rotation steps, each row followed by its count of steps:
The counts run from 0 to 660.
[-3.91  1.45  0.78  1.74 -0.92 -0.22 -0.22 -0.24 -1.63 -0.51 -0.79  1.13
 -2.33 -0.66  1.61 -1.15 -0.76  3.78  1.22 -4.95 -2.13  0.36  0.22  0.73
 -1.21  2.63 -0.72  3.83 -0.19 -1.26  1.53 -0.40 -1.27 -1.15  2.23  0.47
  1.09  0.01 -0.18 -0.22  1.17 -2.09 -0.17  1.34]
421
[ 0.27  1.03 -1.86  0.58  0.86 -2.05  1.63  0.35  0.26  1.82  1.43 -0.86
  2.67  1.24  0.42  0.32 -1.10  1.83 -1.92  0.43  0.92 -0.45  1.48  1.77
  2.52 -1.15  1.68  0.99  5.32  2.37  1.74 -1.26 -1.23 -3.19 -0.58  1.38
 -0.56  1.78 -1.88 -2.15  0.59  0.60  1.29  0.16]
73
[-2.47  2.31 -1.85  0.21  1.03 -0.34  0.90  0.00  0.99 -0.07  1.25 -1.42
 -1.07 -0.01  2.45  0.28 -5.07  2.32  0.72 -3.72 -0.53  0.93 -1.59 -0.54
  0.10 -0.97  1.17  0.94  1.36  0.02  2.16 -0.67 -2.96 -1.92 -2.03  3.13
  0.12 -1.75 -0.63  0.94 -1.68 -0.80 -0.20 -0.93]
402
[-1.68  1.03 -1.28  0.27  1.78 -2.56  1.32  0.73  1.92 -0.27 -0.25 -0.72
  1.09 -0.97  3.21  1.99 -3.20  2.27  1.26 -2.52  0.31  1.20 -1.57  2.46
  1.14 -0.33  0.99  1.23  0.42 -1.08  0.45  2.31 -3.92  0.40 -3.02  2.18
  0.79  0.57 -0.52  1.25  1.46 -2.46  0.47  2.44]
255
[-1.85 -0.99  1.68  0.07 -1.19 -2.43  0.97 -1.13 -2.61  0.96  1.80  1.46
  1.02 -0.17 -2.38  2.46  0.59  2.29 -2.30 -3.33  2.26  0.18  0.20  0.32
  0.85 -1.28 -1.88  2.64  1.11  1.07  1.53 -2.06 -1.72 -1.40  2.33  1.99
  3.97  0.90 -0.57  0.52  1.60  0.46  0.38 -1.02]
387
[-1.83  0.52 -2.51  1.10 -0.43 -2.00  1.49  0.58 -2.37 -0.15 -0.55  0.61
 -0.10  1.40  2.78  1.81 -1.43  2.26  0.83 -1.63  0.76  0.11  1.10  1.25
 -0.92 -0.69  3.07  1.34  2.30 -0.80  2.73  3.27 -0.15 -1.27 -2.06  3.33
 -0.90 -0.33 -1.97  3.33  1.87  0.11 -0.16  1.86]
520
[-2.82  0.52 -0.54  1.80 -0.66  0.41  0.25 -0.80 -1.85 -1.98  0.11  0.02
 -0.03  1.40  0.67  3.51 -4.34  1.36 -0.46 -3.66  0.21  1.08 -2.05  0.23
 -0.32 -1.95 -0.45  0.82  0.47  2.30  1.56  0.67 -1.28 -1.99  0.30  2.75
  1.59 -1.80 -1.20  1.04 -2.94 -0.71 -1.06 -0.77]
538
[-2.47  1.58  0.86  0.03 -0.98  1.16  1.64  0.01  0.57 -0.51 -0.01  3.19
 -0.14 -0.34  0.44 -0.12 -1.55  1.73  0.95 -4.95 -2.35  1.15 -1.21  1.29
  0.90  1.79 -2.05  3.90 -0.99 -1.46  1.33 -1.54 -2.76 -1.06  2.58  1.63
  1.91 -0.03 -0.41 -0.04  0.30  0.84 -1.24  0.76]
263
[-2.87 -0.20 -1.53  1.97 -1.05 -0.45  2.07  0.57 -1.25 -2.76  0.19  0.48
  1.95  3.68  0.20  4.58 -2.43  1.00  0.56 -1.33  2.41  0.83 -1.68  2.01
 -1.53  0.58  0.36  2.70 -0.28  2.11 -1.02  1.17 -2.40 -0.71 -0.17  1.11
  0.93 -2.06 -1.17  1.45 -2.43 -0.94 -0.20 -0.17]
205
[-1.23 -0.66  0.88  0.20  0.49 -1.78  2.42 -0.95  0.40  0.45 -0.13 -0.23
  2.08 -1.27  2.67 -2.27 -2.70  3.71  0.38 -2.38 -0.80  0.57 -0.65  2.92
  2.06  0.33 -1.27  1.52  1.25  0.53  0.29  0.02 -4.18 -0.84  0.77  1.08
  1.63  2.21 -2.31 -0.69  2.59 -0.13 -1.08 -0.27]
253
[-1.45  0.04 -0.50 -1.09  0.82  1.59  3.67  2.85 -1.22  2.30  0.90  0.84
  0.05  3.06  1.10 -2.88 -0.84  3.04  0.94 -0.28 -0.24 -0.47  0.22  1.37
  0.78  0.89 -1.29  2.60  2.22 -0.03  1.22  0.90 -3.13 -2.30  1.95  0.65
  1.41  0.95 -2.40 -0.13  1.20  1.36  0.64  0.99]
496
[ 0.02  0.00 -2.13  1.22  2.00 -0.92 -1.10 -0.73 -0.70  0.74  1.19  0.16
  1.54  2.28  0.54  1.26 -1.99  3.37 -0.65 -2.36 -3.57  1.38  0.12  0.71
  2.19  0.58  1.85  1.62  4.72 -0.02  1.36  1.81 -0.45 -1.96 -1.25  1.88
 -1.05  0.18 -2.40 -0.54  1.83 -0.18 -0.12  1.85]
530
[-1.95  1.87 -1.07 -1.16 -1.64 -0.44  0.91 -0.27 -1.52 -0.71 -0.93  1.24
 -2.33  2.72 -3.77  3.06  0.47  3.07 -1.83 -1.88 -0.66  2.10  0.70 -0.72
 -0.75  1.32 -1.15  2.28  1.18  1.01  0.06 -2.94 -2.06 -0.82  0.47  2.29
 -0.95 -2.47 -0.65 -1.22 -1.33 -1.83 -0.33 -0.04]
601
[-3.28  0.01 -1.03  2.27  0.98  0.37  1.35  1.33  0.71  2.35  1.71  1.40
  0.12  1.89  1.98 -1.50 -1.18  2.60  0.45 -1.94 -2.32  0.01  0.49  1.00
 -0.24  2.69 -0.69  0.86  2.26  2.88 -0.71  1.02 -2.92  0.25  2.46 -0.37
  1.97  0.20 -1.06 -1.15 -0.29 -1.04 -2.31  2.30]
332
[-1.56  1.22 -0.47 -1.70 -1.75 -2.64  2.49  1.27  0.73 -0.98 -2.42  0.56
  0.39 -0.60 -1.89  3.27 -2.12  2.41 -1.15 -0.21  1.86  1.46  0.87  1.70
  0.06 -1.00  1.99  0.57  0.87 -0.44  0.29 -1.46 -1.74 -1.72 -1.94  1.95
 -1.58 -2.36 -2.36  1.18  1.10 -3.43 -0.43  0.01]
278
[-1.94  0.41 -1.36 -1.03  1.46 -0.71  2.71 -0.91 -0.78  2.82  1.67 -0.52
  1.73 -1.05 -0.86 -0.69 -1.09  1.64  0.16 -1.60 -0.32 -0.26  0.85  0.33
  3.87  1.47 -1.14  2.56  1.39  1.35  0.63 -3.30 -3.90 -0.62  2.77  1.79
  1.45  0.28 -1.03 -1.41 -0.13  1.25 -0.46 -0.75]
563
[-0.73 -0.56 -0.41 -0.65 -4.04 -1.76  1.57  1.11 -1.38 -1.51 -1.04  2.85
  0.94  2.72 -1.98  3.72 -0.64 -0.36 -2.22 -2.72  2.85 -0.81  0.63  1.51
 -1.53  0.30 -0.33  1.50  3.36  0.32  1.13 -0.36 -0.46 -2.53  0.24  2.82
 -0.65  1.07 -0.57  0.07  0.90 -0.16  0.50  1.26]
211
[-1.26  1.05 -0.40  0.42 -0.48 -1.12  1.54 -0.33 -2.17  0.68  3.04  3.49
  0.10  1.10 -2.68  1.66  0.29  1.54 -1.88 -2.88  2.00 -0.23  0.07  0.12
 -1.95  0.30 -1.47  1.41  2.07 -0.35  1.38 -2.64 -2.83 -2.56  1.81  2.09
  0.93 -1.94 -1.03  0.23 -1.59  1.26 -1.27 -1.30]
65
[-1.36  1.53 -4.30 -1.02  1.57  0.13 -0.01  1.18  1.40  3.90  1.17 -1.45
 -0.10  0.30  0.28 -0.26 -2.81  2.80 -0.07 -2.07 -1.76  0.88  0.00  1.11
  1.51  0.08  0.38  1.05  2.78  1.83 -0.68 -1.56 -2.36 -0.08 -0.75  1.95
 -1.88  0.24 -1.55 -1.88  1.77 -1.47 -0.14  1.59]
169
[-3.56 -0.09 -0.82  0.16 -0.50  0.03  1.32 -1.86 -3.53 -0.57 -1.06  1.39
 -0.22 -1.77 -0.40 -0.22 -1.88  2.38 -0.82 -3.73  2.24  0.18 -0.37 -0.47
 -1.71 -0.53 -3.63 -0.76 -0.88  2.75  1.50 -0.43 -4.17 -0.02  0.17  1.26
  1.31 -0.71 -0.96  0.54 -1.21 -0.27 -0.55  0.14]
155
[-1.60  1.44  0.96 -1.70  1.42  0.13  2.19  2.79  1.38  1.77 -0.87 -0.01
 -0.06 -0.22 -1.89  0.64 -1.72  1.45  0.02 -1.14 -0.02  0.47  0.16  1.33
  3.01  0.10 -0.97  2.59  1.90 -1.18  2.99  1.56 -2.83 -2.56  0.32  0.99
  1.30  1.67 -0.42  0.44  2.24 -1.81  1.83  3.46]
260
[-0.21 -0.92  0.92  1.02  0.53  0.07  1.24  0.21 -1.66  2.29  1.35  2.28
  2.54  2.14 -1.99  0.75 -1.86  2.84 -1.69 -2.29 -2.64  0.26  1.20  0.52
  2.98 -0.53 -1.46  1.18  1.83  1.86  1.80 -0.51 -0.63 -3.42  2.84 -0.71
  1.56 -1.31 -2.24 -0.77 -1.32  0.72 -1.33 -0.51]
535
[-2.19  0.50 -0.25  2.28 -1.31 -3.93  0.27 -1.59  0.28  1.45  1.63  0.94
 -1.21  1.17  2.39 -0.64 -0.34  4.29 -0.25 -3.66 -0.03 -0.38  1.04 -1.26
 -0.64  0.54  0.26  1.33  0.52  0.04  0.11 -2.36 -0.76 -1.15  0.26  3.08
  2.51 -0.32 -0.70 -0.33 -0.20 -2.20 -0.28 -1.39]
246
[ 0.32  0.40 -1.21  0.88 -0.10 -0.92  1.49 -1.22 -1.26  3.32  0.19 -0.65
 -0.02  1.81 -1.22  0.82 -0.61  4.52 -1.37 -1.62 -2.07  3.04  1.12  2.06
  1.44 -1.66  1.54  1.80  1.50  1.61  0.30 -3.21  0.99 -0.73  0.51  1.65
 -1.28  0.00 -3.95  0.30  2.06 -0.03 -0.77 -0.41]
140
[-3.22  1.78 -2.03 -1.23  0.64 -0.47  0.96  0.75  1.27  0.84 -0.61 -0.92
 -2.35  2.14 -0.60  3.48 -2.69  2.36  1.22 -2.10 -0.45  1.21  0.45 -0.76
  0.03  1.44  2.02  3.03  0.22 -1.67 -0.01 -1.69 -2.24 -0.21 -1.15  3.03
  0.21 -3.06 -0.42  1.94 -0.92 -2.05 -0.15  0.67]
267
[-1.56 -0.02 -1.34  2.99  2.31 -0.41  1.96  0.18 -1.82  0.29  2.50 -1.06
  1.50  1.92  1.43  0.46 -3.21  2.66  0.64 -0.33  1.82  0.48 -1.41  2.25
 -0.89 -0.79  0.40  0.85  3.38  1.77  0.40  1.31 -2.84 -2.04 -0.74  0.77
 -0.33 -1.19 -2.07  0.64 -1.49  0.81 -0.87 -0.20]
68
[-2.81 -1.44 -2.40  1.13 -0.26 -0.65  1.15 -2.62 -1.78  1.67  0.63 -1.96
  0.63  2.00  0.80  1.12 -1.51  3.01 -1.07 -1.19 -0.72 -0.78  1.94 -0.46
  2.60 -0.41  2.41  1.45  3.11  2.19  2.07 -1.31 -0.11 -0.71  0.36  3.11
 -0.59  1.08 -1.32 -1.13 -0.41 -0.15  0.19 -1.45]
541
[-1.58  0.98  0.03 -2.00 -1.35 -1.31  3.06  1.27  2.25 -2.19 -0.32  3.02
  0.03  0.09 -0.83  0.71 -2.14  0.24 -0.79 -1.95  0.42  0.79 -1.52  0.00
  2.01  1.41 -2.45  2.22 -0.16 -0.71  1.98 -2.26 -4.19 -2.48  0.32  3.61
  0.67 -1.31 -1.07 -0.70 -0.32 -0.31 -0.04  0.13]
104
[-1.65 -0.31 -1.96  2.07 -1.05 -0.74  2.20 -0.23  0.44  1.35  0.79  0.49
  1.16  3.89  3.80 -0.86 -0.31  4.95  0.45 -0.27  0.13  0.83  0.24  1.79
 -0.97  2.16  0.77  1.48  0.92  1.31 -2.18 -0.05 -1.61  0.11  0.85  1.54
 -0.51  1.33 -3.41 -1.05  1.60 -2.61 -0.09  0.48]
343
[-2.26  1.73 -2.04  0.29 -0.10 -0.07 -1.09 -0.51 -0.29  0.08  1.95  0.08
 -0.49 -0.49  1.76 -0.37 -1.69  2.74 -0.34 -4.64 -2.20  2.35 -2.78  0.03
 -1.17  0.72 -2.12  2.42  0.01  1.78 -1.39 -2.57 -2.17  0.33  0.24  2.45
 -0.95  0.08 -2.57 -1.93  2.15 -0.52 -0.23  1.73]
167
[-1.88  2.38 -2.06  0.87  0.51 -0.24  1.49  2.65  0.63  0.14  0.03 -0.59
 -1.89  2.27 -3.15  2.79 -2.04  2.49 -1.01 -0.87 -1.08  2.96  0.53  3.36
 -0.45 -0.96  1.50  2.39  1.82  0.45  0.35 -0.37 -0.39 -0.75 -0.58  2.01
 -2.77 -0.47 -1.01  1.46 -0.08 -1.49 -2.32  1.72]
599
[-2.70  0.80 -2.36  1.41  0.13 -1.91  0.84  0.81 -0.29 -1.13  1.13  1.24
  0.09  2.21  1.14  5.24 -0.68  1.09  0.58 -1.78  1.35  1.75 -1.09  1.34
 -2.20 -0.69  1.43  2.46  1.45  0.17  0.58  0.41 -1.77 -0.12 -1.23  3.19
  0.77 -3.24 -1.39  3.64  0.83  0.35 -1.68  0.97]
363
[-1.19  1.84 -2.15 -2.18 -1.66 -2.01  0.91  3.29  0.10 -0.92 -0.32  0.30
 -0.39  2.06  0.84  1.90 -0.22  1.70 -1.10 -1.34  3.04  0.26  0.64  0.61
 -1.39  0.11 -0.14  2.33  1.89 -0.64 -0.64  1.16 -0.26 -2.42 -0.91  3.12
 -0.61  0.74 -0.68 -0.72  1.82 -3.24  2.46  1.55]
346
[-2.80  0.86 -1.79  1.55 -1.05 -2.58 -0.95  0.50 -0.33  0.84 -2.87 -0.02
 -1.23 -0.38  0.39  1.99 -3.91  2.02 -1.48 -5.08 -1.04  1.01  1.02  0.46
 -0.69 -2.06  1.19 -0.38  2.00  3.28  1.37  0.83 -0.23 -1.45 -2.38  2.36
 -1.08 -0.03 -1.16  0.50 -0.59 -2.40 -0.18  2.66]
148
[-1.53  1.76 -0.33 -1.69 -1.95  1.00  1.55  2.09 -0.79  0.15 -0.64  3.50
 -0.63  2.49 -1.48  1.46 -1.27  0.95 -1.41 -2.13  2.44 -0.84 -0.89  0.15
 -2.43  2.32 -2.06  1.34  2.01 -0.98  1.27 -0.09 -2.71 -2.56  0.94  1.05
 -0.35 -2.27 -1.64 -0.44 -0.27 -2.49  1.48  2.46]
36
[-2.39  0.81 -1.50 -2.67 -1.99 -1.16  2.18  1.41 -1.34  0.72 -0.74 -0.80
 -0.08  0.92 -1.12  1.08 -2.96  0.34 -0.37 -3.64  3.76  0.42 -1.35  0.76
 -2.21 -1.89 -2.39  0.87  0.62  2.21 -1.26 -1.82 -3.37 -1.60 -0.37  1.86
  0.37  0.67 -1.16 -0.41 -0.91  1.35  0.73 -1.29]
476
[-1.87  1.22  0.29  0.51 -0.10 -1.54  3.12 -0.01 -1.32 -0.11 -1.06  3.09
  0.86 -1.54  1.98 -1.59 -0.14  2.45  1.21 -2.21 -0.81  0.21  1.64  2.70
  0.49  2.98 -0.84  2.40 -1.65 -0.09 -0.05 -1.37 -3.71 -1.94  2.91  0.43
  0.28 -0.21 -2.88  0.12 -0.09  0.63 -1.52 -0.71]
585
[ 0.16 -1.39  0.00 -0.59  0.18 -0.97  2.40 -0.30 -2.45  2.51  1.72  1.81
  2.73  2.14 -2.23  0.50  0.28  4.19 -1.11 -0.14  1.01  1.06  0.50  1.76
  1.07  0.25  0.49  2.41  2.43 -0.91  1.46 -0.09 -1.81 -1.57  1.46  0.92
  0.00 -0.58 -3.63  1.69  3.00  0.24 -0.17  0.06]
524
[-1.85  0.08 -1.21 -2.85 -0.61  1.77  3.71  1.07  0.73  2.17 -0.85 -1.33
  0.80  0.75 -1.14 -1.13 -4.03  1.48 -1.82 -0.11  0.92  0.80 -2.01  1.16
 -0.56 -2.28 -0.41 -0.41  3.01  1.61  1.81 -1.63 -4.01 -1.14 -1.12  1.51
 -0.44  1.05 -2.04  0.30  1.64 -0.36  0.58  1.50]
6
[-2.19  2.59 -1.56  0.43  2.45 -2.40  1.86  0.65 -1.30 -0.46 -0.68 -0.98
 -0.16 -0.80  1.37  2.45 -2.06  2.50  2.25 -0.09  1.00  2.11  0.68  3.49
 -0.10  0.48  1.89  2.09 -0.40  0.49 -0.08  1.51 -3.20 -0.37 -1.83  1.90
 -0.76 -1.48 -1.82  2.23 -0.21 -2.40 -0.53  0.58]
588
[-2.83  2.81 -2.72 -2.18  0.00 -1.12  1.89  2.06  0.37  0.96  1.31  0.82
 -2.59  2.33  0.72  1.25  1.34  1.43  0.08 -0.99  2.06 -0.54  1.25 -2.12
 -0.84  0.91 -1.55  1.05  0.75  0.55  1.90  0.02 -3.06 -0.80 -0.35  3.30
  1.55 -0.43 -0.01  0.96 -0.05 -2.26  2.21  1.58]
493
[-1.69 -0.17 -0.26  2.79 -1.52 -1.07  0.26 -1.04 -3.83 -0.89 -0.82  0.94
  3.10  2.12  2.71  1.14 -1.05  2.88 -0.15 -2.96 -0.46 -0.44  0.04  2.14
  0.15  1.42 -0.06  3.26  0.69  1.93 -0.78  0.27  0.05 -1.33  2.36  0.63
 -0.22  1.07 -3.61 -1.81  1.17 -0.71  0.06  0.20]
49
[-0.39  0.23 -1.94 -2.24  0.10 -0.91  1.61  2.06  0.64  0.87  0.42  2.55
  1.36  1.37 -1.63  1.97 -2.99  2.23  0.55 -1.36  2.84  0.04  0.08  2.66
 -1.15  2.08 -1.18  0.90  1.66 -1.08  0.24  3.11 -4.43 -1.18 -0.75  0.03
 -0.98 -0.71 -1.77  1.36 -0.51 -2.03 -0.17  2.89]
193
[-1.75  0.38 -2.76 -0.55 -1.43 -2.78  0.27  2.05 -0.92 -0.66 -0.19  0.23
  1.25 -0.28 -0.62  5.27 -1.31  0.40 -0.39 -1.44  2.00  0.43  0.70  3.67
 -0.09 -1.99  1.64  2.56  1.87  0.97  0.85  0.68  1.28 -1.42 -0.57  3.16
 -2.03  1.58 -1.19  1.44  1.14 -0.57 -0.40  1.81]
52
